In the rows, zero is written as 128.
Each path is a new rotation, seen through one point. The rows after it are directions, each followed by how far the rotation turns it, in degrees each step (0 if it stays put).
Each turn is a multiple of 5 degrees from 10 to 175, or 0.
Each row of a path follows its step; steps can be skipped.
Rotation 1:
step 0: [131 121 129 131 127 138 118 132 139 124 132 124 123 125 130 125 125 138
 128 126 131 118 123 139 142 129 128 131 116 119 138 123 133 139 142 125
 143 128 130 130 127 133 132 122 136 128 118 122 133 133 134 142 129 128
 130 127]
step 1: [119 126 126 121 133 123 140 139 117 125 121 130 126 118 125 129 129 132
 129 120 140 132 136 131 123 122 122 127 119 128 131 141 136 129 146 124
 133 125 125 122 137 131 140 133 123 132 130 127 128 126 122 117 131 137
 136 132]
step 2: [119 129 131 126 127 122 132 133 119 130 132 131 123 136 128 134 118 131
 130 125 130 128 132 124 131 134 133 142 130 136 116 132 125 114 112 116
 137 118 131 133 121 139 118 133 125 130 126 113 126 129 124 124 124 126
 125 136]
step 3: [137 117 130 127 129 139 138 115 135 131 132 130 134 141 129 129 132 141
 129 126 128 115 122 136 137 138 125 128 125 138 120 122 131 131 130 137
 133 120 135 131 121 126 130 124 118 118 141 129 125 125 128 134 123 123
 134 127]
step 4: [141 113 117 124 137 120 129 123 128 129 131 123 119 124 132 123 134 127
 128 120 128 133 125 136 108 137 134 128 119 131 132 134 122 133 135 129
 124 123 132 132 128 134 138 125 143 130 127 138 129 127 128 122 126 140
 129 126]
step 5: [129 122 131 133 117 133 123 132 125 135 126 123 127 126 127 130 109 110
 131 119 132 142 123 124 133 123 144 132 131 128 127 130 129 127 132 124
 137 121 121 123 130 142 129 137 135 129 133 124 127 128 135 134 138 128
 137 134]
step 6: [127 123 140 142 131 143 136 128 129 114 126 129 129 133 126 128 133 126
 127 121 129 127 131 133 137 127 126 131 120 127 120 136 131 127 136 125
 126 134 130 130 125 126 119 126 119 135 120 124 138 129 114 140 123 120
 141 140]
step 8: [128 132 127 125 124 131 135 131 128 126 120 129 125 143 123 131 122 130
 127 130 128 131 129 127 126 133 124 128 134 133 130 121 129 128 131 119
 124 119 134 125 121 145 140 123 142 118 140 116 114 144 129 121 138 135
 130 130]
step 10: [140 118 124 127 120 124 124 121 119 131 136 129 123 137 124 122 125 123
 124 120 113 123 129 136 118 117 132 143 130 135 128 131 126 126 134 130
 122 125 118 129 118 114 133 133 120 133 123 129 130 116 130 138 128 133
 129 130]
Directions:
[127 130 134 131 126 131 129 127 127 129 126 129 128 131 128 126 127 128
 128 129 128 128 124 130 128 131 130 127 129 126 130 128 127 129 128 127
 131 126 128 126 128 128 126 127 127 127 126 127 126 130 130 126 127 128
 128 127] : 125
Rotation 2:
step 0: [133 121 138 117 146 132 123 127 123 128 140 128 129 128 128 134 135 127
 123 129 126 125 135 141 128 134 135 129 131 126 113 123 116 122 117 130
 122 132 122 123 127 134 127 127 138 141 129 121 115 126 129 122 125 132
 124 128]
step 2: [135 119 120 125 120 133 121 140 124 128 147 129 122 130 115 132 126 124
 129 132 120 132 130 126 130 132 135 130 132 123 130 125 123 115 120 126
 130 118 131 118 138 123 123 125 125 132 129 121 133 127 134 115 137 120
 122 125]
step 3: [134 128 130 125 136 143 126 131 130 126 119 129 131 138 130 124 129 124
 119 121 124 130 134 127 131 131 125 122 127 138 117 121 128 130 112 125
 121 121 129 133 133 136 114 128 141 142 130 119 124 136 131 129 127 128
 129 142]
step 4: [135 126 126 122 124 140 125 130 129 128 137 124 129 125 139 138 130 128
 129 136 132 129 127 132 139 137 128 133 127 115 132 124 120 126 136 138
 113 144 140 128 125 129 129 124 133 135 140 128 132 132 141 124 131 121
 130 133]
step 5: [139 129 118 129 130 133 126 129 123 111 132 132 117 125 122 120 138 126
 117 130 125 137 131 129 127 133 138 115 123 127 127 128 136 117 122 130
 128 128 134 127 129 117 110 131 120 124 131 121 129 123 135 127 127 130
 120 133]
step 6: [146 125 138 125 122 139 128 128 131 129 133 134 129 142 121 129 123 122
 123 119 131 120 143 126 128 138 112 130 132 132 132 127 118 128 128 121
 125 125 134 129 137 130 114 120 130 133 138 127 130 128 132 132 128 125
 131 127]
step 7: [123 128 127 125 140 141 122 130 131 131 137 125 123 133 136 130 135 137
 132 132 127 133 122 128 140 136 129 118 122 128 130 123 143 127 134 137
 125 131 128 125 138 125 119 121 131 133 132 121 128 125 137 129 127 122
 147 135]
step 9: [143 118 127 135 136 137 132 124 131 133 137 130 127 118 126 129 131 128
 117 132 135 129 131 120 124 132 117 129 122 129 134 140 133 124 129 128
 126 116 133 134 129 134 110 118 117 127 131 132 125 134 131 128 124 120
 135 127]
step 10: [127 134 127 128 132 148 126 125 124 133 135 134 122 134 131 130 123 126
 122 128 132 135 133 127 125 124 126 122 133 128 139 117 128 124 133 132
 146 128 133 123 135 126 131 128 140 138 134 115 130 116 130 129 119 121
 137 121]
Directions:
[125 129 127 127 128 130 129 127 127 129 131 127 124 127 130 128 129 129
 128 129 126 128 129 129 130 125 126 129 127 126 128 130 131 128 128 124
 128 127 128 128 128 123 130 126 129 130 129 127 131 131 130 127 129 129
 128 125] : 135
[130 132 127 130 127 128 130 129 129 127 129 125 132 128 129 128 125 129
 126 128 125 127 129 128 127 127 126 130 127 127 126 128 128 130 131 128
 125 128 127 126 127 130 126 125 128 126 129 129 129 130 128 127 125 125
 131 128] : 135
Rotation 3:
step 0: [121 125 135 131 130 130 123 136 136 125 137 123 130 135 123 115 122 126
 128 125 139 145 127 125 133 121 132 132 113 121 114 130 129 120 127 125
 132 115 129 122 124 130 121 132 129 131 125 131 138 121 129 116 129 124
 125 131]
step 1: [135 122 138 139 126 141 124 129 127 123 134 129 129 131 120 129 122 115
 124 130 121 126 125 126 127 126 139 130 123 140 133 128 131 122 144 126
 128 126 122 127 126 118 119 126 137 135 133 114 129 129 120 123 125 129
 130 117]
step 2: [128 130 126 121 142 145 115 131 117 127 126 124 128 133 129 132 128 128
 122 133 127 134 122 127 129 130 122 122 127 127 129 127 123 126 131 127
 137 119 134 138 125 116 125 126 128 132 127 127 136 117 123 117 144 126
 121 137]
step 3: [127 124 140 127 123 130 119 137 136 131 127 133 132 119 126 122 128 125
 127 116 121 131 128 125 132 135 131 143 127 121 136 132 130 125 135 121
 141 128 135 139 120 132 113 135 126 132 121 130 129 132 117 121 127 128
 118 126]
step 5: [130 135 138 129 124 136 125 122 120 127 123 130 126 137 132 112 119 129
 130 126 123 138 114 132 141 116 137 128 125 134 134 134 125 132 134 125
 125 127 140 132 131 126 120 133 121 131 133 134 134 127 119 129 133 121
 130 129]
step 6: [116 131 133 139 123 124 116 136 133 129 129 113 136 134 123 133 112 128
 123 123 125 129 118 127 132 142 133 129 129 130 124 121 124 125 138 127
 131 130 130 134 125 122 125 122 132 135 135 130 136 128 129 123 123 130
 119 136]
step 7: [140 130 135 141 132 128 129 132 120 141 127 131 136 129 132 121 128 122
 132 130 128 136 128 124 129 137 128 130 126 130 140 131 132 125 132 123
 140 123 136 131 137 105 125 130 128 118 128 120 129 125 126 126 122 124
 126 137]
step 8: [131 125 129 131 126 127 117 129 123 129 134 127 128 120 128 121 118 125
 128 127 127 133 120 128 125 123 122 130 131 130 122 125 134 122 131 126
 132 121 134 123 133 127 126 119 102 133 130 136 130 134 117 116 133 133
 115 136]
step 9: [119 139 139 139 114 128 116 125 130 127 122 132 130 128 120 120 135 118
 127 122 137 129 130 123 130 132 127 120 131 131 122 127 125 115 137 131
 130 127 125 129 126 121 118 135 122 126 125 124 141 123 117 132 122 126
 133 130]
Directions:
[125 127 130 129 127 128 128 130 134 128 127 127 131 125 126 130 128 129
 127 126 131 129 129 128 128 129 131 129 127 126 127 127 128 127 129 127
 125 126 128 130 127 128 130 128 128 125 127 127 129 132 125 129 129 127
 131 129] : 125
